Which row each row swaps with, under one turn or mirror:
The rows were stretched afterwards, more along some directions than others.
vob: [ 14  -7  -9   3 -19  41   3 -34  14 -30 -11  -6  -9  17  -6 -26 -18  10
   4]
vidot: [  8   4  10  -1  -1   6   7   1  27  30  -9 -17  -5  13  -8 -35   5  34
 -11]
sugam: [  1  18  -5  27 -17  28 -17   9  -2 -15  -7 -28  13  16  -1   3   7 -17
  -7]
pavi: [ 10  -1  16  -2  -2  -3  25 -14  -4   1 -22 -10  -8  -5 -18 -17  11   9
 -11]
Pudis: [  0   1   5  11 -16  45  -9 -21   9 -10 -12  -6   1  14 -17 -33  -2  24
  17]
sofu: [ 15  24  10  -6   0  51 -16   3  18  16  19 -14  -2   3  -9 -29  -9  21
 -11]
patup: [ 10  34  11 -11 -18  45  -7 -22   8 -21   8 -21   1  38  -4 -16 -22  11
  21]
gozer: [  5  39  13  -2  -7  34  13   0  -5  -4 -31 -53   4   5  -6 -36 -28 -14
   2]
sok: [ 25  24  22   3  -2  25  23  -6   5   1  -2   1   4   4 -19  -8  16 -12
  -4]
diz: [ 13  28  -7   3 -28  34  -6  -4  16  -6  -9 -16 -11  11   7 -18  25  10
  11]
fadof: [ 16 -11  -8  -4 -18  43  -1 -34  22 -34 -10  -3 -17  15  -6 -29 -15  19
   4]
kam: [  8  -3  21 -15  -9  30  18 -24  14 -42   1  -5 -19  16  11 -26  -7   0
 -11]
gunob: [ 15  45  -8   5 -21  44  -5  -5   0  -9 -25 -38   4  -1 -10 -22  -2 -19
  15]
lepo: [  5 -10   6  -4 -18 -25  21  10  12  -4   0 -21  13 -15  17  -4  24 -35
 -17]
fif: [ 18  29  16  -6  -2  49 -12   0  16  19  20 -10   0   7 -10 -27  -3  19
 -13]
ligo: [-22   3  11  23   4  17   9 -14 -16 -11   2   0   8  14 -21   8   5 -15
  12]
zet: [ -9  28  21  -3  -6  19  11  -5 -19 -12  21 -17   1   7 -15   9 -16 -25
  -2]
naven: [  8 -14  10 -10 -10 -15  25  -9  16  -4   3  -8   0 -25   2 -18  11 -16
 -17]
bod: [  4  35  -1   9 -25  47  -9  -9  15 -14 -24 -32 -11  11 -10 -23  16   5
  22]
fomo: [-12  20  24   0 -20  13  10   3  16 -16   7 -23  -7  23  -1 -24  27  11
   8]
lano: [ 20  18   6  -7 -15   7  19  -2  -4   8  19   0  -1   3 -14  -4   0  -1
 -22]
povu: [ 15  16   3   7  -6   7   0 -14   2  -8   0  -3  19  20  -7 -30   6  -8
   2]
mivi: [-26  -4  17  25   2  20  12 -17  -9 -23  -7   1   1  16 -23   6  17   1
  15]
nuri: [ 20  19  50 -15  -5  25  33 -12   5 -19   5  -8 -10  12  -5 -18  12 -16
 -12]
Sizu: [ 17  26  24  -2 -22  13  38  -7   4 -19 -38 -39  -7   7 -16 -22  13 -18
 -10]
vig: [-20   6  27   1 -13  10   6   7  15  -6   8 -17   2  13  -5 -31  20  12
   2]
fozu: [  2  46  25 -18 -31  46  17  -1  14 -27 -17 -52  -9  31  -6  -9 -15 -12
  17]
bagi: [ 26  18   5  15  -4  12  27   0   8  12   0  -2   4  -2 -24  -7  19  -2
 -15]
Siz: [ 19   5  13  -8  -9   9  29 -11   2  -7   2   0   7 -31  -4 -38   6 -31
 -19]
keza: [-12  -1   3   0  -5  18  -9   0  13   0   0 -17 -23  12   4  23   0  24
   6]
Niv: [-19   6  16  10 -11  10  -8  14  21  -3   1 -17   1  10  -3 -30  23  17
   3]
rumo: [  3  29  16  -2  -6  27  10   6  -2   0 -34 -48  -2  10   2 -31 -26  -5
  -2]
mim: [  7   8  -9  29 -15  -2  -7  -5   1  -8 -11 -14  14  19  -5  -8  12 -17
  -3]
marus: [  6  38  16   5  -4  53  -9   6  12   5  14 -22   1   8  -8 -26  -8   8
  -8]
Revo: [  9  20  13   8   7  15  11   5  20  34  -3 -12   6   6 -13 -40  13  24
 -16]
gezab: [ -6  46  24 -20 -22  50   0  -8   8 -26  -3 -42  -6  36  -8  -9 -23   6
  24]
ref: [-14  -4   1   3  -2   5  -2   5   9  -2   4 -10 -17   3  -6  23   3  17
   7]
Bir: [-17  30  24   0  -9  16   6  -6 -24 -18  16 -11  10   3 -19   8  -2 -26
   3]
gagen: [  9  26  23  -4 -24  10  32  -4   7 -27 -37 -40  -5   7 -18 -16  11 -18
  -4]
razer: [  6   3  41 -21  -2  36  20 -19  13 -31  11  -3 -21  14   2 -26  -3   3
 -11]
bato: [  4  17  29  -4  -5  65  29 -29 -12 -25   1   1 -16   0 -19 -37 -25  -8
   8]
repi: [ -5  15  26  -1  -3  64  28 -25 -16 -30   2   3 -12   9 -22 -33 -26   0
  15]
lutaf: [ 12  35  11   2  -6  50 -12   3   8   4  11 -20   0  10  -7 -19  -9  11
 -12]
bosof: [ -5  -7   6  -3 -13   8  -5   5  26  -3   8 -22 -18  10  19  26   5   9
   0]
rizam: [ -4  26  23  -5 -11  22   9  -7 -20 -16  22 -11   4  11 -18   5 -13 -23
  -3]
fov: [-12  27  22   1  -5  17   6 -10 -25 -16  19  -9  13   9 -21   8  -1 -23
   1]

lano is swapped with sugam
razer is swapped with gezab
diz is swapped with lepo
lutaf is swapped with rizam
vig is swapped with keza

Which row each row swaps with, under one turn or mirror:
The rows were stretched afterwards, more along some directions than others.
ran: [ 25 -31  14  -6   7  -8  23  -9  -7  44   2  -4 -36   4  18  -7 -24 -15
   4 -11   1]
Kufi: [ 13  22   2   7  -7 -22  -3  25 -16 -14  11   7 -15  10  22  -5 -22 -11
  16  15  29]
fod: [-11  15 -16  22 -21 -29 -12  16 -12   4  18  17  -6  -2  22 -18  -7   3
 -22 -22  29]
saget: [  7   3   1   1 -42 -31  16  -5 -19  28  14  -3   4  20  10 -18 -26  14
  10  -1  34]
Dal: [ 24 -16  27   8 -32 -23   3  12  21  52 -29 -37 -29   7  20   9 -30   0
  13 -38  -4]
Nadon: [  2  15  -2  20  11 -12 -20  27 -23 -13 -13  30 -12  16  -9  -8   7 -15
   5  -6  17]
fevag: [ 29   0  -8  -4  12 -17  -1  24  -4 -14  11  -8  -2  31   4   4 -26   4
  35  -5  17]
Sem: [ 23  12  -1  12  -4 -21  21  10 -19  19  -4 -22 -22  11  24  10 -11 -37
 -25 -33  18]
Rido: [ -6 -17  -7 -19 -34  -3  25 -21 -11  32  -9  29  14 -22  11  13 -23  14
  27 -11   0]
nuzop: [ 18  27 -20  14  -4  -9  19  16 -15   4  -1 -36   6  17   7  15   3 -48
  -9 -10  19]
kiku: [ 12   3   4  42   1   0 -40  37  -3  -6 -15  25  14  23 -16  38 -17  16
  26 -41  10]
mobe: [ 25  10  -8  37   8 -15   4  45 -24  -9   8 -22 -25  34   6  14 -22 -46
   5 -23  17]
konav: [ 16  -5  16   0 -45   0  29  16  16  15  -4 -26 -40 -17  17 -18  -1   9
  12 -19   6]
Selu: [ 17   7  -4  -6   7 -33  34  -7  -6  12  12 -15  -5  13  21  17   3 -31
 -19  -9  17]
Rova: [ 21  -9   3   5 -11 -29  21   9 -35  10 -19 -13   7  10  -2  28 -13 -24
  26 -16   1]
kade: [ 39  14  -4  60 -13 -22 -28  47   0  19 -15 -28 -19   9   6   9  -4 -19
 -12 -28   1]
zed: [ 13  -9  11 -12 -21  -8   9   4  20  42  -7  30  10  -4   9  15 -12  26
  19  -5  10]
vezot: [ 35   6  -2  28 -11   7  -5  30  14  15  -6  -2  -8  -1   9  39   2 -26
   5  -2  27]
Neze: [ 18 -18  26  -7 -34 -25  48  -7  -8  56   0 -41 -33 -20  41 -19 -22 -17
   0  -5   2]
vopad: [ -2  22  -5  -6   7 -10 -28   6   6  -2  25   0  18   7  11  39 -19   7
   6  -7  17]
Lub: [ -2   6 -26  16 -13  -9   4  -3 -19 -22   5  44   2  16  -7   0  -9  22
  13 -11  32]
luta: [ 12   9  25  16 -19  -4 -13  39 -11  24 -24   3  17  13  -1  27 -13   4
  35  -2  -2]
liku: [ 23  10  15  21 -10  -3  -6  51   6  23   9 -36 -30  30   8   2  -9 -13
   9 -28 -17]
Motu: [ 30  21 -10  46  -2 -29  -7  29  15   3 -27   8  -7  17  -6  -1  -8 -17
  -9 -27  16]
tisut: [  4 -28  21  -6 -19 -13  14   9  -3  40 -18 -12 -27   9  -2   6 -38  -5
  21 -32  -9]
Gapom: [ 15 -12   2  -2   4 -13  38  34   4 -15   4  -6  -1  18   0   6   0 -13
  17   5  22]
varop: [  4  20 -13  15 -22 -26  -5  10   3 -22  15  10  15  -3   2  14   5  -2
  -7   1  22]
Kib: [ 41  17  -3  10 -15 -13 -11  36 -13  26  -1 -33 -25  20  11  11 -10 -15
  18  -3  20]
rizo: [  7  -4   6  -3   7 -20   2  24 -39  -4  16   1  16  23  -9  10   8   8
  14   2   5]
Tib: [ 26 -47   4   8   4  -9  25  18 -11  24 -34   2 -14  12 -17  -2  -5   0
  33 -24  -1]
Febin: [ 10  17  16  11 -36  -6 -27  19  -1  27 -31  14  -5   2   0   6 -34  25
  36 -38 -15]
zituk: [ 10  13 -19  43  -2 -18 -43  56 -16 -11 -28  20   4  20 -23  22   3  -8
  17 -37   4]
Mumi: [ 15 -10   2   7  -8  18  -5  26   1  18   2 -17 -36   8   7  -2 -17  19
  34  -9  -2]
futol: [  2  -5 -16  23 -33 -26  -1  -6 -11  45  -8   5 -23   5  11  -7 -45 -12
  -8 -28  23]
rim: [ 43  21  -5  23  14 -23   7   7 -38   8  12 -25   0  14  -1  10 -39 -25
  13 -13 -14]
lono: [-15   5  15  11 -24 -10 -42  13 -17   8  -9  22  -6  11   8  -9 -25  24
  15 -22  20]
Zam: [ 19  24   9 -13 -36 -14   0 -15  -3   4   2   5  13 -18   4  21 -41  15
  31  -5  -2]
tomi: [ 12  -8   4 -20   9 -13  19  -6 -14  34   9 -37   9  12   2  12 -29 -13
  19  -8 -11]
refi: [ 16 -16 -19  35  11 -21  -9  19 -51   7   8   9 -15  28 -14  19 -22  -4
   7 -42   6]
didar: [ 26  -5  20  14 -46 -24 -24  31   6  26 -25   5 -48  -8  17 -21 -20  29
  13 -21  15]
nopu: [ 21 -14 -21   9   3 -13  33   6 -32   3  -3 -10 -10  11   5 -15 -27 -22
  25 -12  -2]
Guzi: [  1  29 -24  -1  18 -25 -13   1 -46 -29  30  26   5  24   2   4 -29  -4
  14 -13  11]
kepe: [ 17  30 -11  34 -38 -26 -41  31  -1 -10  -9  30 -16  27   5  20 -22   8
   1 -49  21]
mup: [ 15 -20  24 -18 -24  -3  25 -10   9  11 -19  -2   2   7   2   3 -16   5
  29 -14   6]
laba: [ 23 -21  16  16 -14  -5  -1  39  12  52 -19  -1 -21   0  19  27 -16   3
   6 -22  11]
sode: [ 11   4  23  21 -41   2  10  33  15  38 -19  -8 -14  -2  13  21 -13 -15
   7 -25   6]
Soti: [ -4 -39   4 -37 -15  -9  42 -28  -1  27  20  11 -14 -21  29 -15  -8  20
   4   1  27]
tuk: [ 21  16 -18   7 -24 -39   7 -21  -6  20 -16  18  -3  -3  14   1 -31 -11
 -13 -28  30]
poma: [ -1  16   8   1 -25 -31 -25  16 -14  22  16  -1 -33  -8  20  10 -21   9
  -6  -9  12]
nin: [ 30  36   4  53 -18 -37 -19  51 -31  -4 -25 -33  -2  33  -5   6  -1 -18
  -6 -37   8]
zefu: [ 13   7   2  11  12   1  10  27  22 -19  20   8 -28  -2  10  -6   2  -7
   6   2  19]
Tedak: [ 22 -14  10  27 -13  -4  34  21   8   6  12 -29  -8  18   3 -15 -14 -21
  14   5  22]

mup is swapped with ran
vopad is swapped with Motu
nin is swapped with poma
Tib is swapped with Soti
zed is swapped with fevag
sode is swapped with mobe

Which row each row swaps with, under one turn or mirror:
The rows were stretched afterwards, more along some directions than others.
kag: [ 26 -28  21 -29 -17  -5   9  -6  -6   9  -1  24  17  16  -1  24  35  27
 -27 -11 -39   1   2]
Gara: [-49 -22  10  22 -14 -26  -3  -4  37  35  26  18   4   6   8  -6  -8 -35
 -47 -15  -9   8 -16]
kuve: [-12 -17  11 -32 -18 -34  -7  52  19  22  13 -20  37   3  35   5  -7  39
 -35  -1 -20  -5   7]
rus: [-53 -30  17  17  -8 -30 -18   4  51  44  25  23   8   9   5 -10  -2 -30
 -33 -23 -18   5  -9]
mabad: [ 28 -20  25 -35 -19 -17  -2  -2  -4   9  13  21   9  22   4  21  34  14
 -34   6 -29  -5  14]
nul: [  8  -5   6   1 -22  17  -4   1  17   8 -30 -18 -12   6 -17  -3  -2  11
  16   7  11  10 -13]
naba: [-19 -15  -2 -11  -2  -7 -13   7  16   3 -14  -2  -3  -5 -37  -6  29 -27
  20 -25 -30  21 -15]
rov: [-12 -18   9 -29 -17 -36 -10  49  18  30  15 -19  45   5  27  -3   3  30
 -35  -4 -29  -1   7]
kanog: [-10   0  -2  -4 -14   6  -6  -5  13  22  -9 -11   2 -18   2  -3   7 -24
  16   2 -14  26 -38]
Rovab: [  4 -10   9 -32 -21   8 -11   2  14  15  -6 -21  -3  -6 -18  17  15 -19
  10   3 -32   5  -5]
bal: [-13 -27  18  -9 -16 -31 -11  54  20  34  19 -17  45   3  33  -3 -11  34
 -20   1  -6  -4   2]
logu: [ 25 -27  23 -18 -24  -6   6  -6 -10  14  14  23  19  16  16  38  27  11
 -11   0 -28  -5  -2]
lilud: [  4   8  -1   0 -11  -2 -11  25  34  37  20  17  31  -5  31 -46  -4 -39
 -28  16 -44  -7 -14]
Firu: [-11 -14   5 -15 -21 -33  -3  42  15  19  22 -13  46   4  35  -6  -9  21
 -28   5 -16   0   2]
vizi: [-42 -27  11  25 -14 -36  -3   5  46  41  26  20  13   7  12  -3  -4 -34
 -46 -18 -33   9 -17]
tenat: [-51 -29   6  25 -10 -19   0 -11  37  19  23  19  17   8   0   2  -2 -42
 -25 -25   1  12 -20]
Derep: [-32 -48  -1  10 -22  11   4  16   0  11   8  -5  25 -20  37  39 -11 -33
  12 -32 -12  -8 -29]
pura: [-22 -36  21 -22 -34  19  -2  21  17  13  10  -9   3  -2  43  47  11 -19
  -2 -25  19   5 -26]
fes: [-34 -39  -3 -21 -19 -18  12  13  -2 -24  17  -6  10  -5  35  57  15 -32
 -12 -25   6  19 -43]
Rober: [-10  -4  -3 -18 -16  -2 -13  -2   8  18  -5 -11   8  -5  -9  -4   9 -21
  22 -13 -29  23 -25]
gud: [  7  -2   2   7 -35   5 -18  23  35  50  16  10  37   5  39 -41 -17 -33
 -24  30 -52 -18  -3]
ruti: [ 31 -26  18 -11 -24   7   5  -6 -14  12   3  21  13  18  -2  21  16  14
 -10   4 -30 -12  11]
fev: [  6   9   2   1 -25  -6 -18  24  39  51  25   6  34  -4  32 -34 -15 -49
 -30  19 -63 -12  -4]
bozak: [  2  23   1   2  -7   4  -3   9  25  27   5   8  21 -11  20 -40 -12 -30
 -17  20 -26  -9  -2]
dumak: [-52 -29   6  36 -14 -16   2 -13  28  24  24  30  15   5   5  -2 -16 -30
 -29 -15  -8   4 -21]
Fipuf: [-44 -39  17  30 -27 -22  -5   3  45  46  18  26  12  19  18  -3  -8 -17
 -38  -8 -18  -1  -7]
Tida: [ 18 -31  28 -20 -11  -6  -1   2  -5  24   5  29  27  15   6  17  30  21
 -21 -16 -36  -2   6]
tutev: [  6   1   6 -12 -16   6   4 -10   7   4  -3  -5   8  -3 -24  -5  14 -28
  21   3 -17  24 -29]
moma: [ 17 -26  29 -26 -14  -8  10   4  -5  22  -4  23  20  12   7  21  33  35
 -33 -11 -32  -4  12]
nas: [-10 -18  10 -31 -17 -47 -13  47  16  16  26 -18  28   7  35   6   1  24
 -44   9 -13  -5   9]
gat: [-56 -37  17  30 -21 -18   5  -2  42  38  21  22   7  12   5   4  -6 -30
 -35 -20  -3   8  -7]
tetik: [-10 -18   8 -14 -18 -37  -6  47  14  25  22 -24  35  -3  40  13 -10  29
 -20  10 -17  -7  -2]
bam: [  9  -2   1 -36  -7 -13  -9  24  24  10  -5 -15   3   6 -13  -9  32 -27
  -1  -9 -28  24 -14]
Vuf: [-40 -45  15  -2 -26  15  10  33  19  -1  12   0  17   1  17  32   8 -38
   7 -36  17   4 -20]
ruv: [-15 -24   0  -7 -20 -36   0  51   9  14  22 -19  31  10  32   6 -18  25
 -28   4  -6  -5   1]
Rad: [-13 -21   8 -20 -21 -33 -14  52  17  31  24 -21  42  -1  44  -6 -13  32
 -39  -1 -27  -2  -5]
meve: [ -2  -8 -13 -30  -6 -11 -31   7   9   7 -11 -22   0 -22   4   3  30 -16
  11 -11 -34  25 -37]
Teze: [-12 -14  13 -19  -5 -37  -4  60  21  36  13 -16  42   2  30 -15  -5  42
 -37  -2 -23  -1   5]
dorak: [ -3  15  -2  13 -23  12  -3  15  25  37  20  12  34  -3  23 -43 -30 -36
 -19  27 -34 -15  -7]
Reb: [ 28 -21  31 -18 -14  -3  -2   3  -9  22   3  29  22  13  13  12  25  26
 -10  -2 -25  -5   7]
modeg: [ -3  -9  -9   0  -8  -7  13  12  16  24  -8  -6   3   5 -25 -16   6 -15
   6 -13 -43  15 -15]
Kas: [-40 -35  17  -4 -25   9  -8   2  -3  -6  13  -7  21 -27  46  51 -11 -34
  22 -21  26   2 -35]
gupub: [  2   9  -9   3 -21   3 -18  14  22  35  14   6  36 -14  29 -41 -11 -49
 -15  22 -50  -8  -8]
vuri: [-32 -35   9   2 -35  29 -14   2   6  16  11 -12  23 -30  56  44 -12 -45
  22 -13  16   3 -44]
Favo: [ 29 -18  23 -29 -18  -5  -6  -7 -11  21   6  28  17  11  12  10  26  22
 -27  -6 -47  -1   1]
Pofu: [-33 -44  18 -16 -11  -6 -12  19  17   4   0 -11   2 -14  25  46  19 -22
  -1 -36  10   8 -18]
meves: [ 18 -26  29 -11 -21   1   4 -15  -7  16   2  28  19   9   3  21  22  21
 -14  -4 -26  -6  13]
pafu: [  3  18  -6  -4 -20   0 -23  13  23  40  22   3  28 -12  31 -43 -17 -53
 -30  25 -46 -11 -11]
pemam: [-22 -41  10   3 -25  29   8   7  -7   5   0  -7  23 -29  45  40  -1 -14
  13 -24   7   2 -40]
Lem: [ -9 -34   6   0 -42  27  -7   8   1 -13  -1  -8  17   4  42  40 -11 -25
  19 -11  35  -1 -32]

fes is swapped with Rovab
mabad is swapped with nas
nul is swapped with Lem

